nasol: [ 76.7 -55.8 -90.7  76.9  63.7 -81.9 -46.3 -57.5  -6.0  49.6  48.6  74.4
 -13.9  16.6 -55.3 -78.9 -91.5  38.2 -72.0 -44.4  -5.2 -28.6  12.7 -76.5
 -59.1 -13.2 -25.4 -90.6  31.9 -49.0  87.8  63.6 -90.0 -56.2 -27.6  18.8
 -81.4 -83.9  17.6 -19.9 -53.4 -47.3 -49.3 -47.7]
Tuze: [-79.5 -22.3  -4.0   9.2 -10.9  39.8  41.9  87.3 -33.0 -79.5 -26.7 -59.7
  84.2  -1.9  88.4 -53.2  87.6  35.3 -60.8  60.3 -30.2  67.1 -58.5 -60.8
  26.8  32.4 -79.3  16.8  83.5  37.1  63.5  40.8  78.0  52.8  73.0  51.7
  87.6 -13.5  -9.1  22.5  23.4  56.1  65.1 -11.3]
Rin: [-79.5 -22.3  -4.0   9.2 -10.9  39.8  41.9  87.3 -33.0 -79.5 -26.7 -59.7
  84.2  -1.9  -5.1 -53.2  87.6  35.3 -60.8  60.3 -30.2  67.1 -58.5 -60.8
   2.9  32.4 -79.3  16.8  83.5  37.1  63.5  40.8  78.0  52.8  73.0  51.7
  87.6 -13.5  -9.1  22.5 -39.7  56.1  65.1 -11.3]
nune: [  0.7  63.4  66.2 -62.0 -46.9  39.8 -25.3 -51.4  49.4  74.7 -80.0 -48.0
 -46.6  15.6 -24.8 -51.3  58.0  94.5 -37.6   8.1  75.9 -52.2  42.3  94.4
   4.3 -33.8  25.5  -6.9 -87.4 -59.5 -23.9 -75.9 -52.6  13.4 -35.1  -2.0
 -86.7  61.2 -76.0   4.1  40.7  64.3  90.9  46.6]
menuk: [-79.5 -66.3  -4.0   9.2 -10.9  39.8  41.9  87.3 -33.0 -79.5 -26.7 -59.7
  84.2 -45.8  -5.1 -53.2  87.6  35.3 -60.8  60.3 -30.2  67.1 -58.5 -60.8
   2.9  32.4 -79.3 -49.9  83.5  37.1  63.5  40.8  78.0  52.8  73.0  51.7
  87.6 -13.5  -9.1  22.5 -39.7  56.1  65.1 -11.3]
zana: [ 84.1 -19.4  88.0  30.3  21.1 -29.5 -53.3  74.8 -37.8  54.8  33.0   0.5
  63.0 -68.2 -65.8  10.1 -19.7  54.1   4.3  30.5  76.5 -28.6  70.8  43.7
 -94.0  17.7  36.1  16.7  47.5 -88.2 -52.4 -51.3  84.5  -7.7 -88.4 -29.4
 -69.0  28.8 -35.1   6.1  83.4  24.1  31.2 -54.0]
zon: [-19.2 -46.2 -92.6  90.4  55.1 -26.3 -78.8 -64.2  20.4  61.4 -37.7  33.6
 -70.0  77.9  45.3 -57.8  89.4  43.4  -3.3 -57.0 -77.2 -55.3  11.8  28.9
 -53.9  21.4 -11.8  17.7 -23.1  12.6  11.8  13.5  18.4 -57.2  19.1  47.0
  49.0  38.5  -7.0  49.3 -56.9  31.2 -13.9 -47.2]
succ: [-65.8] | [10.1]
succ: [43.7] | [-94.0]

Kalig: [-15.7  53.3 -33.5   5.3]
numi: [ 24.6  40.4 -34.0   4.1]
vibol: [-36.1   4.5  16.5  26.0]
Sud: [-12.7 -68.5 -20.8 -11.7]
tefas: [ 45.1 -54.3  -0.5   4.5]
Lar: [ 62.8  36.4  -6.2 -10.0]
kinet: [  4.6  14.0 -19.5  10.9]
vomeg: [ 9.4 45.0  1.6  5.6]
Mup: [-56.9   2.6 -44.0 -12.8]
Paz: [ 34.2  -0.4  37.6 -17.6]
navok: [-45.3 -21.9  35.8   9.4]
succ: [4.6] | [14.0]
succ: [-12.7] | [-68.5]
succ: [45.0] | [1.6]
succ: [1.6] | [5.6]
succ: [24.6] | [40.4]

sofar: [ 22.0  -2.3  -5.3  43.5 -21.5  43.9 -64.8]
mekub: [ -2.2 -44.8  -8.7 -23.2 -13.5 -41.5  -5.7]
Berun: [-38.7  35.3 -73.1 -12.5 -14.1  25.1  22.2]
sufa: [ 45.3  -5.2  11.9  20.8  56.9  -7.3 -22.8]
Tudi: [-33.1  30.0  17.3   7.6 -43.8  -6.7  16.8]
poz: [-49.4 -44.8  -8.7 -46.1 -48.3 -17.9 -44.7]
Nupu: [ 22.0  -2.3  -8.6  16.7 -14.1  25.1  22.2]
succ: [-6.7] | [16.8]
succ: [-43.8] | [-6.7]
succ: [-2.2] | [-44.8]
succ: [-5.3] | [43.5]
succ: [7.6] | [-43.8]
succ: [16.7] | [-14.1]
succ: [-41.5] | [-5.7]

Rak: [ 79.6  -2.9  30.2   6.2 -13.0   5.7   2.6  11.9  -0.7  -6.3   4.6  -4.4
 -31.4  11.6   8.2  -3.8  -9.5  18.4 -15.3  12.6 -35.9  -2.7   1.0  19.8
  46.8   4.4   6.9  -5.9   4.4  15.7  13.2  -9.8]
Rar: [ 56.8  -1.3  32.5  12.5 -13.6   8.6   1.0  14.9   0.5  -2.3  16.0  -3.1
 -35.0  11.5  11.9  -9.3  -3.3  12.9 -21.7  19.1 -18.0   6.4   3.2  11.2
  39.1   4.6   8.9  -7.3   4.1  15.0   7.9  -9.4]
gol: [ -3.4   2.4 -26.5   6.0  -1.0   1.1  -4.8  -1.6  -8.5   9.0  -4.0  13.2
   6.8  -1.0  -1.7 -22.1  17.4  18.7  -1.4  -6.4  17.4  -6.9   1.1  -6.9
  -3.1  -1.8  -0.3 -14.5  -1.8 -15.3  10.0  -8.5]
Kefiz: [ 72.0  -1.9  26.1  10.3 -18.6   9.9  -2.7  14.9   1.1  -5.5  12.4 -10.4
 -32.1  10.1  13.1 -10.4   4.3  17.0 -27.4  18.4 -25.1   8.1  -0.3  14.5
  45.2   7.8   4.0  -8.4  13.8  20.7  12.0 -14.0]
las: [-19.0   6.0 -17.2   0.3   3.6   2.5  -3.5   4.9  -7.8   2.3  10.2   4.8
  -6.0  -6.7   3.3 -10.6  10.6  11.9   7.4   1.9  16.9 -10.3   1.4  -2.1
 -38.0   5.3  -6.1   4.2  -3.2 -14.2   3.4  -2.6]
fite: [ 17.2  -5.7 -63.1   0.5 -11.1   8.6  -8.2 -26.1  32.4  -0.4 -12.4  41.5
   5.8  -7.9 -21.3 -14.0  -9.1  10.8 -42.5  -6.7  -0.1   3.1   9.1 -24.3
   0.5  13.7  -1.5  -6.9 -10.1  -8.2 -10.0 -15.8]
bug: [ 54.1  -2.0  31.8   9.8 -10.4  11.8   2.2  16.3  -1.3   0.0   4.7  -2.6
 -31.4  15.1   8.7  -0.2  -2.9  22.7 -20.7  14.6 -29.9   0.5  -0.7  13.3
  51.1   4.0  -3.0  -6.8  -5.1  12.9   9.5  -5.9]
diri: [ 64.1  -1.7  23.7  10.2 -18.5  12.0   0.8  22.2  -2.6  -1.3  11.2 -13.5
 -35.4  12.4  10.9  -5.7  -1.1  20.4 -28.0  22.1 -26.4   8.4  -0.2  12.0
  52.7   4.8   4.6  -9.0  12.0  13.6  10.6 -13.9]
kufog: [-16.0   5.3  -6.0  -4.0   3.4   2.5  -8.9   6.7  -4.4   4.9   6.1   3.4
 -13.8 -15.3   1.5  -2.0  15.0   5.2  -8.1  -0.7  16.1  -8.3   2.8   3.6
 -23.6   0.4  -2.6   2.2  -2.7  -9.6   4.7  -6.7]
succ: [-10.0] | [-15.8]
succ: [20.4] | [-28.0]
succ: [16.1] | [-8.3]

Sak: [ 48.6  28.4 -27.4 -66.7]
vede: [ 19.4 -50.2 -47.2  33.7]
Fum: [ 32.3 -25.3 -47.3  68.9]
sol: [-14.7 -53.0  35.5 -39.9]
rima: [ 37.6 -50.0  20.3 -70.4]
gumug: [68.8 -8.8 29.5 54.6]
vap: [ 14.3   3.0 -22.9  54.7]
Dugi: [-44.9   0.5  51.4  67.9]
fatom: [ 39.3  41.5 -30.5 -62.0]
succ: [-47.2] | [33.7]
succ: [35.5] | [-39.9]
succ: [68.8] | [-8.8]
succ: [48.6] | [28.4]
succ: [51.4] | [67.9]

pekis: [ 68.8   3.4 -58.0  25.8 -13.9  44.5  50.2 -36.3  58.3  37.8  -1.2 -43.2
  19.1  17.7 -27.8  20.9 -37.6 -36.2   3.8  41.4  48.0  68.1 -31.6 -13.6
 -21.1  19.1  61.4   8.4  43.3 -19.1 -40.1 -45.0 -15.7 -23.9 -56.0 -25.0
  13.2 -17.7 -18.8   9.5  71.7]
tuzu: [-29.1 -31.9 -54.3 -29.9  58.7 -42.8 -19.8  30.4  50.1 -19.9  58.5  70.1
  71.7 -39.9  12.8  28.8  35.9  52.7 -72.9 -38.8 -32.0  72.7  58.4  53.7
  29.7 -59.1 -41.2 -44.8  19.5  41.6  -7.6 -29.7  -8.0  -2.5  44.3  49.8
 -51.7 -66.9 -57.2 -51.9 -39.4]
gibu: [-15.8  22.3  -7.3 -47.2  72.6  67.5  35.5 -56.1  59.4 -16.1  10.6  30.8
   7.4  12.0  49.2 -65.9 -35.2 -67.5 -31.6  70.0  11.0 -39.0 -67.0 -44.1
  64.2  61.2 -69.1  -9.4  -9.5  -8.8 -38.5 -30.4 -68.9 -44.5  32.2 -25.1
  72.1  35.4 -61.1  35.7 -44.7]
puti: [-35.3  22.1  38.0   4.9  23.0  52.1  17.5 -38.9  26.6 -53.9  13.0 -59.1
  70.9 -59.6  27.6 -51.1  38.7 -44.6 -26.3  46.6  15.1  41.8   3.5  16.6
 -60.6 -52.3  67.7  67.4 -28.1  70.4 -15.7  61.6  -7.0  62.2 -72.4  27.9
  70.9 -34.1 -26.0 -39.4  70.2]
mitep: [ 58.2 -34.4  62.2  30.6 -21.9 -56.2 -40.5 -62.1   8.9 -15.6 -69.5  65.8
  70.0  38.4 -12.4 -30.3 -49.1 -60.8   3.3   9.7 -28.1 -62.5 -24.1  69.9
 -69.9  35.0 -37.0  53.7 -28.7  70.3  67.2 -53.5 -52.1  15.3 -54.7  64.5
  -2.2 -37.5  31.8  57.9 -43.6]
tana: [  7.3  55.4  25.7  38.6  67.5  23.5  35.4 -24.1 -16.6 -20.2 -38.2 -17.5
 -12.1 -65.2  37.7  67.1  19.0  38.6   3.6 -34.5  29.6  -5.2 -43.7  70.4
  68.6 -29.0  -5.4  47.3  -2.9  45.7   8.7  -7.0  51.1 -15.7  36.1  34.1
  56.0  32.1  29.7  28.7  -6.6]
zudiv: [-49.7 -58.0  28.9 -68.8  10.4  56.9  30.4  55.6  -8.1  39.4  50.9  -8.6
  61.7  26.6 -18.6 -69.3   7.0  -9.6 -62.3 -58.2 -21.6 -33.7  72.2  63.8
  -2.9 -58.6 -62.7  -4.9  47.5  69.0  50.7  40.0 -69.0 -21.4 -57.2 -30.2
  22.2  -9.5  10.4 -31.6 -14.1]
succ: [8.7] | [-7.0]
succ: [-9.6] | [-62.3]
succ: [72.7] | [58.4]
succ: [-30.3] | [-49.1]
succ: [-62.5] | [-24.1]

Liva: [-12.8 -37.5  26.7 -21.7  45.3 -25.2  53.9 -35.2  10.3 -13.1 -36.4 -14.6
  55.0 -46.9  27.3  13.7   1.8 -19.0 -49.1  -7.0 -55.2 -12.7 -27.1  25.6
  26.1  44.4  31.7  17.0  41.0 -11.8  15.1  15.5 -67.7  34.0 -24.0  18.7
  10.3  -6.4 -28.7  -7.9  10.9  37.9]
nup: [-21.1  10.7   2.7 -16.3  40.2 -16.5  52.9 -24.8   1.5  -6.9  10.1  -9.1
  16.7 -25.7  14.2   1.1  -3.3 -21.5 -16.2 -13.1 -52.6 -25.2 -19.0   9.8
  10.7  11.7  26.5  18.4  65.3  -8.4  22.3  26.5 -57.8  28.7 -26.0  19.4
 -21.2  -3.8 -33.5  -2.1 -10.0  36.9]
Loso: [-12.8 -37.5  26.7 -21.7  56.6 -25.2  53.9 -35.2 -14.5 -13.1 -36.4 -14.6
  55.0 -46.9  27.3  13.7   1.8 -19.0 -49.1  -7.0 -55.2 -12.7 -27.1  25.6
  26.1  44.4  31.7  17.0  24.0  10.4  42.6  17.5 -78.6  -7.9 -14.1  47.9
   5.6 -24.2 -33.4 -45.9  -2.6  30.1]
Beka: [ 19.7 -23.5  13.8  -2.9  36.3 -23.1  20.6  -3.7 -24.7  15.9 -22.5  -0.1
  29.4  18.9   1.6 -14.2   6.5  22.6 -55.8 -10.6 -26.2 -30.4 -55.6  13.1
  41.5  82.6  37.2  -6.3  35.8  -0.9  92.0   5.0 -76.9  32.3 -17.2  16.7
   2.0 -17.0 -25.8 -77.6   5.4  37.4]
zager: [-12.8 -37.5  26.7 -21.7  56.6 -25.2  53.9 -35.2  10.3 -13.1 -36.4 -14.6
  55.0 -46.9  27.3  13.7   1.8 -19.0 -49.1  -7.0 -55.2 -12.7 -27.1  25.6
  26.1  44.4  31.7  17.0  41.0   9.9  15.1  56.1 -67.7  34.0 -24.0  18.7
  10.3  -6.4 -28.7  -7.9  10.9  37.9]
kiti: [-12.8 -37.5  26.7 -21.7  56.6 -25.2  53.9 -35.2  10.3 -13.1 -36.4  -6.5
  55.0 -46.9  27.3  13.7   1.8 -19.0 -49.1  -7.0 -55.2 -12.7 -27.1  25.6
  26.1  44.4  31.7  17.0  24.0   2.5  42.6  17.5 -78.6  -7.9 -14.1  47.9
   5.6 -24.2 -33.4 -45.9  -2.6  30.1]
succ: [-21.2] | [-3.8]
asked: [-12.8 -37.5  26.7 -21.7  45.3 -25.2  53.9 -35.2  10.3 -13.1 -36.4 -14.6
  55.0 -46.9  27.3  13.7   1.8 -19.0 -49.1  -7.0 -55.2 -12.7 -27.1  25.6
  26.1  44.4  31.7  17.0  41.0 -11.8  15.1  15.5 -67.7  34.0 -24.0  18.7
  10.3  -6.4 -28.7  -7.9  10.9  37.9] | Liva
succ: [19.4] | [-21.2]

vug: [ -3.1   6.3 -13.8  -4.6  -1.5  -0.9   1.0  62.8  -1.3  -0.4  -9.5   5.8
 -11.7  -1.6 -12.0  -1.3  -0.8  -0.2   1.2  -0.9  -1.2  -0.8]
Gav: [  4.9 -11.1  28.9   9.9   2.1   1.6  -4.3 -59.5   3.9  -0.4  16.5 -12.8
  22.2   2.3  24.9   2.0   1.1  -1.1  25.0   0.7  -0.2   0.9]
tobis: [ -5.1   5.4 -18.2  -7.5  -1.7  -0.9   3.5  64.8  -2.8   0.4 -12.8  -2.8
 -15.8  -2.0 -15.0  -1.5  -0.7   1.0 -17.1  -0.8  -0.1  -0.7]
biki: [ 24.2   6.6 -37.1  -1.7  -0.2  -0.1  -0.7  73.6  -0.1  -0.8  -1.8  10.6
 -20.1  -0.2   3.0  -0.2  -0.2  -0.9 -12.3  -0.6  -1.2  -0.3]
Mogof: [ 29.4 -13.9 -45.1   3.5   2.5   1.7  -3.1 -70.7   4.0   0.3  -1.3 -18.8
 -26.2   3.4   6.2   2.7   1.4  -0.6 -14.9   1.4   0.8   1.0]
sav: [ 62.9  -1.6  29.0   4.2  -6.2  -4.3   0.3 -66.0  -6.9  -2.7  51.9  76.6
  46.7  -6.4  64.6  -5.8  -4.3  -2.4  54.3  -4.1  -3.6  -4.2]
succ: [2.3] | [24.9]
succ: [-66.0] | [-6.9]
succ: [1.1] | [-1.1]
succ: [54.3] | [-4.1]

zev: [-2.4 -3.0 -4.3 -3.6  5.2  1.6  1.5 -3.7 -6.2]
Kosav: [ -6.5 -15.7 -10.1   4.2  22.9   6.6  -2.3 -10.5 -12.0]
Zopi: [-36.0   9.0  65.3  -2.0  -2.6   3.3 -21.4   7.4   7.9]
pum: [-6.5  4.2 25.1  8.8 -8.4  1.2 -2.4 13.3 13.5]
nub: [ -6.3 -11.5  -9.1   0.6  20.0   4.5  13.4 -10.1 -11.6]
kanam: [-4.0 -3.9 -3.9 -4.7  9.2  2.3  5.7 -6.9 -6.8]
zad: [ 17.4 -60.6 -17.2  72.1  72.6  24.0  36.2   5.9 -37.2]
Pegi: [-36.0   9.0  65.3  28.1  -2.6   3.3   4.1   7.4   7.9]
zadaz: [ -7.1 -10.9  -8.7   0.4  18.4   6.6  12.2 -10.6 -11.2]
succ: [13.4] | [-10.1]
succ: [-4.3] | [-3.6]

bagod: [  4.0 -28.6  -5.6 -59.9  41.5 -29.5  10.0]
dag: [-42.8  21.0 -55.8  53.7  10.4  97.4 -35.6]
fefeb: [ 26.9  10.2 -39.6  10.0 -39.0 -19.9  36.5]
pizon: [ -6.6  36.5 -46.0 -13.4  50.4 -29.4   1.0]
succ: [-29.4] | [1.0]
succ: [-42.8] | [21.0]
succ: [-13.4] | [50.4]

zuk: [-57.2   9.8  15.0  64.4 -74.4  34.2  22.8]
Vuker: [-53.9  18.6  40.3  55.6 -78.5  37.9  11.4]
Davo: [ 30.7 -16.5  22.9 -28.5  45.4 -24.6  -0.2]
succ: [-74.4] | [34.2]
succ: [-24.6] | [-0.2]
succ: [-57.2] | [9.8]

mavam: [-61.8  87.3 -61.9 -29.6]
larug: [-34.7   5.8  61.2  79.3]
vopa: [-83.7 -63.1  11.8  79.4]
felu: [ 83.6   2.3 -71.0 -28.0]
rina: [-48.9   1.9  34.6 -54.7]
bim: [-95.9 -54.5   7.1  56.0]
kanir: [-48.9 -42.8  34.6 -54.7]
ver: [-29.8  87.3 -61.9  14.2]
Kovim: [-48.5  59.3  56.9 -64.5]
succ: [-42.8] | [34.6]
succ: [83.6] | [2.3]

tobev: [66.3 52.6  1.8  4.6]
mol: [ 9.1 77.9 40.9 -0.5]
Teg: [52.5 67.8  4.6  4.4]
tov: [75.4 43.1  1.2  9.4]
povo: [75.4 43.1 61.9  9.4]
tiv: [82.7 13.9  1.3 29.6]
bod: [15.9  0.8 27.6 85.3]
vudev: [26.4 82.3 19.0  0.5]
kab: [ 5.6 65.1 52.3  2.5]
lam: [12.0  2.2 11.9 79.8]
gemu: [ 5.9 71.1 47.6  2.8]
Ruzat: [84.6 14.9 -0.9 29.6]
succ: [5.6] | [65.1]
succ: [52.6] | [1.8]
succ: [11.9] | [79.8]

dat: [  1.5 -28.4 -39.0  11.3  72.1  -1.1   3.7 -15.4  75.3 -19.3 -11.9]
rozu: [  1.4 -15.3 -27.3   6.9  54.3   4.1   7.9 -13.8  50.3 -16.3 -10.9]
momut: [ -2.9 -51.5 -11.1  12.3 -16.8 -46.9 -50.0  24.1  43.2  21.3  17.6]
nizuk: [  2.2 -20.4 -39.8   9.7  80.9   8.0  13.8 -21.3  72.5 -25.0 -16.9]
puz: [ -3.0 -52.4 -11.1  12.5 -17.7 -47.9 -51.1  24.7  43.6  21.9  21.5]
vig: [  1.5   2.7 -13.4   1.3  35.3  12.9  15.8 -13.4  19.6 -14.3 -11.0]
milap: [  2.3  57.2   2.9 -15.1  -6.7  44.4  45.8 -17.8  62.5 -16.0  -9.9]
giv: [  3.0  57.9  15.4 -14.3  11.7  50.6  53.4 -24.6 -53.2 -21.2 -21.5]
goguk: [  1.0 -13.9 -21.9   5.9  42.3   1.5   4.5 -10.0  41.3 -12.1  -7.8]
fot: [ -2.9 -51.5 -11.1  12.3 -16.8   2.3 -50.0  24.1  43.2  21.3  21.0]
gaval: [  2.3  57.2  22.6 -15.1  -6.7  44.4  45.8 -17.8 -64.2 -14.0 -16.0]
succ: [2.2] | [-20.4]
succ: [3.0] | [57.9]

zit: [ 14.5  -0.4  13.1 -11.5  14.5 -40.8 -60.2]
Dupu: [ 64.7 -20.7  44.5  38.2   8.4  46.3 -75.7]
kom: [ 14.4  30.9 -22.8  48.0 -36.7  83.3 -20.6]
Siv: [-17.8 -29.0 -19.5  -4.8 -85.6  17.6  61.3]
gan: [ -2.3  34.4 -61.8  19.5   2.9  -4.9  19.1]
succ: [30.9] | [-22.8]
succ: [-4.8] | [-85.6]
succ: [-40.8] | [-60.2]
succ: [14.4] | [30.9]
succ: [-20.7] | [44.5]

ger: [-12.7  16.7 -10.1  -3.9   6.8   8.7  -3.7  14.5]
Tulaz: [-12.7  16.7 -10.1 -10.2 -10.8 -12.6  -3.7 -12.6]
voz: [-12.7  16.7 -10.1  -3.9  -7.2  16.6  -3.7  14.5]
succ: [6.8] | [8.7]
succ: [-10.2] | [-10.8]
succ: [8.7] | [-3.7]
succ: [-7.2] | [16.6]
asked: [-12.7  16.7 -10.1 -10.2 -10.8 -12.6  -3.7 -12.6] | Tulaz

Vubu: [ 57.8 -38.2 -68.6 -11.2]
nefo: [ 57.7 -68.7  11.8 -44.0]
radid: [-68.5  57.6  -7.4  -1.1]
succ: [-68.5] | [57.6]
succ: [-68.7] | [11.8]
succ: [57.7] | [-68.7]
succ: [-7.4] | [-1.1]
succ: [57.6] | [-7.4]
succ: [-68.6] | [-11.2]

